Turns, then the turns between two rows, first turn first; the first pair answered
Y (before -> after):
[  7.1  19.6 -14.7 -21.7 -10.7 -11.5  24.9  -3.1   1.3  -3.8  -1.9] -> [ -2.4   5.1  -4.5 -29.4 -12.1  13.2  -7.7 -24.8  11.5   2.4   3.7]
[ -0.8 -42.6  17.5  14.3  36.1  12.3 -25.6  22.2 -11.0  -4.4  20.7] -> [ 11.8 -25.2   2.0  17.5  35.6 -14.2  11.4  44.9 -21.1  -9.8  16.2]
[ -6.2  -0.5  10.3   4.5   5.0  11.2 -17.8 -20.5  -1.5  15.6  -4.7] -> [ -1.2   2.9  15.7  21.2  10.7  -4.2  -0.8  -3.4 -10.4  12.6 -14.7]
[ -8.3   9.4  -0.1  10.6   8.9   1.8  -5.5 -14.2   0.9  -5.0   2.4] -> [-6.6 10.8  1.1 15.1 10.1 -2.7  0.4 -8.7 -1.0 -6.0 -1.3]
Z (before -> after):
[  4.5   8.9 -14.6 -22.6   2.1   0.2   8.2 -11.4   2.4   8.3   9.2] -> [ 7.3 16.6 -3.2 -3.3  8.3 -8.9 15.6 -6.4 -5.7 15.7 -8.6]
[  2.7  30.1  15.7  17.0   1.3 -21.6  -7.6 -32.8   0.1  34.1  -8.5] -> [  1.0  -0.6  28.8  42.5  11.2 -33.9  10.9  14.1  -5.0  -1.9   3.9]
[ 26.4  42.5 -56.1 -40.3 -10.7 -28.8  35.9 -11.7   0.8   0.0   0.8] -> [ 29.8  46.2 -38.3 -11.5   0.4 -44.6  50.3   4.4 -11.5   3.5 -20.4]
E (before -> after):
[  2.0 -26.4  -9.1 -25.2  -0.1   3.4   5.9 -16.0  16.6 -17.0  39.4] -> [ -5.2 -32.0  12.4 -12.7   5.0  17.0 -16.8 -30.9  16.7  -2.4  26.9]
[-18.5  52.4 -36.9 -11.2   0.5 -27.8   9.7 -36.2  -9.7  27.2 -41.1] -> [-22.5  46.8 -17.8   5.4   8.2 -24.4   0.2 -38.2 -13.0  32.3 -54.4]
[-12.1  18.8 -18.6  -8.6   9.1  13.6   0.0 -25.9   4.7  15.2  -6.3] -> [-14.7  11.1   2.3  14.3  18.0  12.4  -4.1 -18.5  -1.2  17.3 -19.7]
R (before -> after):
[-1.3 -0.5  5.7  7.2  3.6 17.4 -8.0 -6.9 -1.9  1.1  1.1] -> [ 3.4  8.7  5.0 14.6  5.6  5.7  5.5  1.5 -7.9  2.5 -6.3]
[  1.5   6.5 -26.6   7.2  -5.6  -8.1  11.1 -29.3  -6.5 -15.9  18.1] -> [ -5.5  -3.3 -13.7  11.2  -4.3   6.6  -8.5 -42.1  -2.5 -10.1  16.3]
[ -8.4 -18.1  32.7  23.3  12.9  14.8 -24.1   5.8  10.5  -7.2  -0.5] -> [  4.2   2.7  22.2  33.8  15.7 -13.9  12.7  26.9  -2.9  -7.5 -13.5]
J (before -> after):
[  8.3  23.7  15.4  27.6  15.5 -28.7  11.2  -1.5 -14.1  19.6 -29.5] -> [ -5.8 -27.4  33.0  33.8  19.8  -8.9  -7.6  20.2  -2.4 -17.4   3.0]
[ -7.0  -1.9   6.1   8.2  -6.8   8.9  -3.9   1.1  -9.6 -18.8   9.8] -> [ -3.7   8.6  -4.1  -3.9 -11.7  11.2  -5.8 -10.4  -7.7 -10.5  10.0]
[-18.9   7.6  -6.1 -16.8 -17.0  19.9  -8.0 -16.6  -0.5  20.7  -4.6] -> [-13.8  17.1   4.6   5.8  -9.5   3.8   6.9  -4.3 -12.0  26.1 -25.7]
[-13.5 -16.1 -38.5 -21.2 -10.5 -42.8  39.4  36.0   1.5 -45.7  45.2] -> [ -9.4   4.5 -54.0 -39.3 -18.4 -41.6  39.0  17.4   3.3 -31.3  42.2]

(two turns a pair)
[  7.4  22.0 -30.6 -19.1 -19.1 -17.1  24.5 -12.9   2.2   3.4   5.9] -> [  0.9  -5.8 -27.7 -23.3 -19.2  -7.3  16.0   0.1  10.5 -19.9  30.2]	J R
[ -5.4  -7.4  25.1  21.1   6.0   3.6  -1.2   2.6  -1.4  26.5 -19.6] -> [ -7.6 -31.6   6.6   2.1   0.1   6.0   8.6  25.2   9.0  -9.7  18.3]	E J
[ 12.8   0.6   0.8   7.5   0.4 -14.2  15.3  33.5  12.6 -11.3   8.9] -> [ 16.6  18.0 -17.2 -14.2  -7.4 -11.5  14.1  13.7  16.3   1.1  10.8]	Y J
[-20.5 -48.4  21.5  15.1   4.4  31.7 -28.8  17.9  17.5 -33.5  26.4] -> [-17.9 -24.2  49.0  50.2  17.0  19.7 -28.6   6.8   0.3   1.9 -22.8]	Z Y
[-14.5 -26.1  16.6  26.2  -8.5  10.6  -3.9  -7.3  -0.4   5.1  -2.2] -> [ -0.3  -3.4 -18.7   8.1 -15.8 -13.3  32.7   8.0  -4.4  -4.0   7.1]	R E
[ 15.0   0.3 -11.5 -16.8  -4.1   6.6  12.1  30.9   4.6 -22.6  48.9] -> [  1.0 -24.0  31.7  14.6   8.6  26.5 -23.8  20.3   4.4 -12.6  30.9]	R E
[-11.1 -16.4  39.2  38.6  20.9   1.3   9.5   6.7  -6.2  -1.4 -30.7] -> [-16.6 -43.5  24.9  16.2  12.4  15.0   2.7  16.2   9.3 -31.6   8.5]	J E
[ -0.9 -39.5  46.2  54.5  39.0 -10.4  -0.1  46.6 -10.2 -10.4 -13.3] -> [ -4.7 -56.0  -8.5 -21.5  12.6  15.8 -12.6  32.8  20.1 -42.5  56.9]	E R
[ 23.1  17.3 -29.4 -44.7  22.3  23.3 -26.9 -23.4  22.2 -20.4   9.3] -> [ 18.8  20.7   4.5 -16.4  32.6  29.1 -43.7 -36.8  14.5   4.7 -22.5]	Y J
[  4.3  -2.1   9.6  -0.7   3.0 -11.5   7.5  -4.6  -0.2  -0.2  -6.0] -> [  5.3  -0.9   0.7 -10.4  -0.7 -10.8   8.1  -6.4   2.9  -2.5   1.3]	R Z
[-14.8  14.9  40.5  19.0  -5.3  22.8  -6.6 -43.2  16.2   8.1 -24.5] -> [ -6.9   4.4  40.8  43.4   2.9  -4.6  31.6   7.2   5.0 -21.3 -20.9]	J E
[-14.0  -4.9  57.0  29.2  44.5  20.9 -10.9  -4.2  -8.5   6.4 -22.1] -> [-13.5 -30.6  11.4 -18.8  27.6  23.3   5.0  21.8   9.9 -45.7  43.6]	E J
[ -1.3  -4.4   5.2  -2.4 -20.7  -9.2   9.1  40.8  -1.7 -17.5   9.8] -> [-10.7 -12.4   7.8 -18.5 -25.3  13.8 -19.6  16.2   8.5 -11.9  20.0]	J Y
[ -0.7 -15.6  15.6  25.4  -5.8   6.8  -6.5   2.8  -7.0  11.6 -15.3] -> [  2.9 -20.0  10.9  25.5  -6.7   1.5   5.3  17.7  -7.8  -1.3  -6.9]	Z R
[ -1.5 -48.3  31.2  10.2  14.7  23.6 -20.4   2.9  19.2 -25.8  -5.8] -> [ 22.3  -7.5 -22.7 -13.1   3.9 -19.5  42.9  28.3   8.6 -36.2   0.0]	Y Y
[ -3.0  26.3 -10.0  -8.3  -3.5   8.3  16.0   0.5  15.0   7.6  -7.1] -> [-9.4 17.8  3.0 -4.5 -1.1 20.5 -1.5 -9.9 18.7 12.4 -8.8]	R R
[ -3.1   7.7   3.4 -17.1 -12.4  14.9 -32.3 -26.4   9.0  -5.6  -5.3] -> [  4.1   6.5  20.2  24.3   3.5 -14.2   1.6  15.3  -8.4 -16.6 -26.7]	J Z
[ 26.6 -14.7 -20.3 -29.7   3.6 -18.8  -2.2   4.6  19.2 -16.7  35.2] -> [ 21.4   0.9   5.0 -17.6   6.8  -1.6 -36.9 -38.3  16.4  26.4   0.3]	Y Z
[ -3.2  13.0  12.3 -11.3  -8.5  14.8 -18.9 -23.9  -1.6  29.2 -21.9] -> [ -1.5  -6.0  29.0  23.8   5.2  -6.2   8.8  24.2 -12.2   1.8 -24.6]	R J
[-12.6 -59.3  29.0  26.1  13.3  13.2 -27.9  32.4   2.2 -44.9  22.1] -> [ 12.4 -13.6 -37.2 -17.3  -5.4 -22.0  27.8  44.8  -0.2 -53.6  41.3]	Y Y
[ -3.2 -29.6  31.1  14.7  14.2   7.1 -32.5  -6.2   5.8   1.8  17.4] -> [ -0.7 -14.3  31.1  14.3  13.0   6.3 -36.3 -20.9   2.0  18.4   1.9]	Z Z
